[[-1.76  2.87  2.19 -1.82  1.50  0.77  0.92  2.01 -1.41 -0.49]
 [ 2.52  1.36 -3.03 -0.88 -1.09  3.90  3.72  1.96  0.52  3.40]
 [ 2.81  3.61 -1.57  0.62  0.17  1.03  2.33  0.08 -1.76  0.63]
 [ 3.25  0.05  1.68 -1.11  2.02 -0.34  3.92 -2.27  3.06 -1.16]
 [ 0.36  6.33 -2.03 -3.95 -1.13 -2.09  3.49  1.95 -1.45  2.53]
 [-4.87 -1.10 -3.96  0.93 -2.10 -1.95  0.28  4.43  1.34 -0.46]
 [-4.66  3.73 -2.90 -1.90  0.29 -3.03  1.25 -2.47 -3.11 -0.19]
 [ 1.85 -0.09  3.67 -1.66  1.04 -1.08  0.65 -3.40  0.94  3.07]
 [-3.77 -1.69  0.05 -1.84 -0.21 -1.81 -1.12  3.09 -4.29  5.53]
 [-5.35  0.70  1.32 -0.28 -0.32  4.50  1.04  4.70 -3.01  3.67]
 [-1.21  0.70 -1.89  1.30 -0.80  1.96 -4.78  0.70 -1.04  0.18]
 [-6.28 -1.60 -4.02 -1.00  1.85  0.63  0.48  2.28  2.05  1.09]] Out: -1.76

[[-0.15  0.07  0.37  0.10  0.19 -1.24  4.75 -0.52  1.57  0.17 -1.67 -0.04
   0.56  3.21  1.37  4.00]
 [ 0.92  1.71  2.51 -0.17 -2.79 -4.42  0.12  1.17 -0.72  0.62  2.74 -2.03
  -2.52  0.90  1.32 -0.68]
 [ 1.20 -3.27 -1.84 -2.30  0.33  6.12  0.73  1.14  0.13 -1.86  3.83 -0.66
   2.01 -2.80  0.57 -0.23]
 [-1.46 -0.91 -2.06  3.19  1.28  3.53 -1.82  1.18  1.92 -3.53 -2.28  1.05
   3.90 -0.63 -2.48 -1.44]
 [ 2.03 -0.84 -1.14 -0.07  0.66  2.88 -0.41  0.67 -1.86 -0.27  0.85 -0.71
   1.44 -3.78 -0.53 -2.05]
 [ 1.33  1.35  6.32  0.85  1.99 -4.61 -0.02 -1.18 -5.36  2.46 -2.27  1.46
  -3.29  1.37  0.27 -0.58]
 [ 0.33  3.23  4.82  1.10 -2.06 -5.49  0.00  1.22 -0.85  1.49  0.97 -1.15
  -2.01  0.88  1.19 -1.15]
 [ 0.22 -0.52  0.20  0.13 -0.70 -1.95  4.17 -0.76  2.46 -0.05 -2.01  1.08
   1.29  2.58  1.25  4.02]
 [-1.32  0.87  0.75 -0.02  2.47 -0.12  3.67 -0.19 -0.23  0.12 -0.32 -2.32
  -0.93  4.02  0.79  3.22]] Out: -0.15

[[0.79 0.72 0.82 0.91 0.40 0.53 0.92 1.34 1.56 1.26 0.61 1.04 0.31 0.62
  0.67 0.34]
 [2.20 0.86 0.82 0.81 2.16 2.14 0.68 0.95 0.70 1.89 1.71 0.69 1.38 1.31
  0.92 0.67]
 [0.83 0.97 0.79 1.28 2.55 1.33 2.10 1.81 1.25 0.97 3.59 0.82 1.46 1.71
  1.58 0.26]
 [0.61 0.82 1.22 0.93 0.54 0.95 0.47 0.35 1.00 0.77 0.47 0.51 1.45 0.48
  0.42 5.96]
 [0.90 0.68 2.02 0.91 0.48 0.77 0.72 0.79 0.83 0.70 0.71 1.13 0.82 0.89
  1.41 2.41]
 [0.86 0.67 1.98 0.86 0.94 1.24 1.01 1.00 1.30 1.14 1.77 0.60 1.41 1.03
  0.97 1.21]
 [0.48 0.56 1.11 0.97 0.33 0.47 1.08 0.85 1.40 0.96 0.68 1.02 0.45 0.54
  0.67 0.88]
 [1.28 1.26 0.46 0.99 1.38 0.81 1.13 1.67 0.75 1.14 1.01 1.33 0.63 1.10
  1.23 0.23]
 [0.44 0.79 1.13 0.84 0.54 0.62 0.98 0.76 1.76 1.00 0.86 0.68 0.76 0.64
  0.50 0.94]
 [2.89 0.44 0.71 0.77 1.75 1.73 1.00 2.57 1.50 2.96 3.00 0.80 0.63 1.22
  1.36 0.12]
 [3.45 1.10 0.61 0.85 1.61 1.22 0.72 2.14 0.71 2.16 1.52 1.37 0.47 1.43
  1.65 0.19]] Out: 0.79

[[ 2.82 -2.62 -2.10  0.34 -3.25 -0.95 -1.64  1.84  0.02  1.96  5.39  3.35
  -0.35]
 [ 1.51 -1.21 -1.06 -0.02 -1.99 -0.36 -0.90  0.71 -0.12  0.91  2.65  1.52
  -0.28]
 [-3.45  1.09  1.44 -4.07  0.25  0.34  1.99 -5.30 -1.70 -3.72 -4.32 -3.32
   0.14]
 [-3.56  1.36  1.70 -3.64  1.04  0.36  2.13 -4.89 -1.39 -3.72 -4.76 -3.36
   0.35]
 [-0.54 -3.28 -1.42 -3.84 -3.07 -2.04  0.62 -1.96 -0.89 -0.72  3.86  2.24
   0.04]
 [ 0.20  3.51  1.58  3.69  3.51  2.04 -0.48  1.84  1.00  0.48 -4.46 -2.52
   0.10]
 [ 0.62 -0.85 -0.60 -0.55 -1.29 -0.21 -0.34 -0.15 -0.26  0.23  1.46  0.74
  -0.15]
 [-2.42  3.85  2.58  1.83  4.67  1.53  1.35 -0.17  0.54 -1.21 -6.49 -3.85
   0.41]
 [ 0.94  1.08  0.21  1.55  0.48  0.87 -0.78  0.92  0.26  0.61 -0.85 -0.58
  -0.22]
 [ 0.76  0.46 -0.08  1.07 -0.09  0.57 -0.54  0.65  0.09  0.45 -0.24 -0.19
  -0.20]] Out: 2.82

[[ 0.19  1.18  1.79 -0.55  1.52 -1.20  2.39  1.31  2.22  1.71]
 [-1.26  0.76 -2.34 -2.77 -2.57 -1.40 -0.24  0.14 -1.38 -1.22]
 [ 0.54 -2.21 -3.66 -0.09  1.27  1.51 -1.79 -1.51 -0.25  2.59]
 [-0.54  0.72  0.63 -0.41  1.06 -1.58  2.32  0.80  1.51  1.43]
 [-0.46 -1.79  0.03  2.19 -1.37 -1.00  1.57  1.34  0.77 -0.84]
 [-0.45  1.32  0.81 -0.87  5.03 -2.77  2.75  1.14  1.65  2.64]
 [-1.11  1.80 -2.21 -2.24 -1.72 -1.26  0.04  0.17 -0.32 -0.35]] Out: 0.19

[[-2.57  1.98 -0.25 -2.56 -1.61 -0.30]
 [-1.61  1.30  0.55 -0.01 -0.68  0.58]
 [-0.38  0.73 -0.95  0.02  1.73 -1.64]
 [-1.10 -0.76 -0.56  1.99 -2.83 -0.17]
 [-4.04 -6.18  1.66  5.23  1.92  2.30]
 [ 0.20  6.58  3.36  2.25  1.24 -2.27]
 [-1.58  1.28 -2.00 -1.10 -0.40 -1.26]
 [-1.67  0.17 -1.21 -0.85 -0.52  2.07]] Out: -2.57
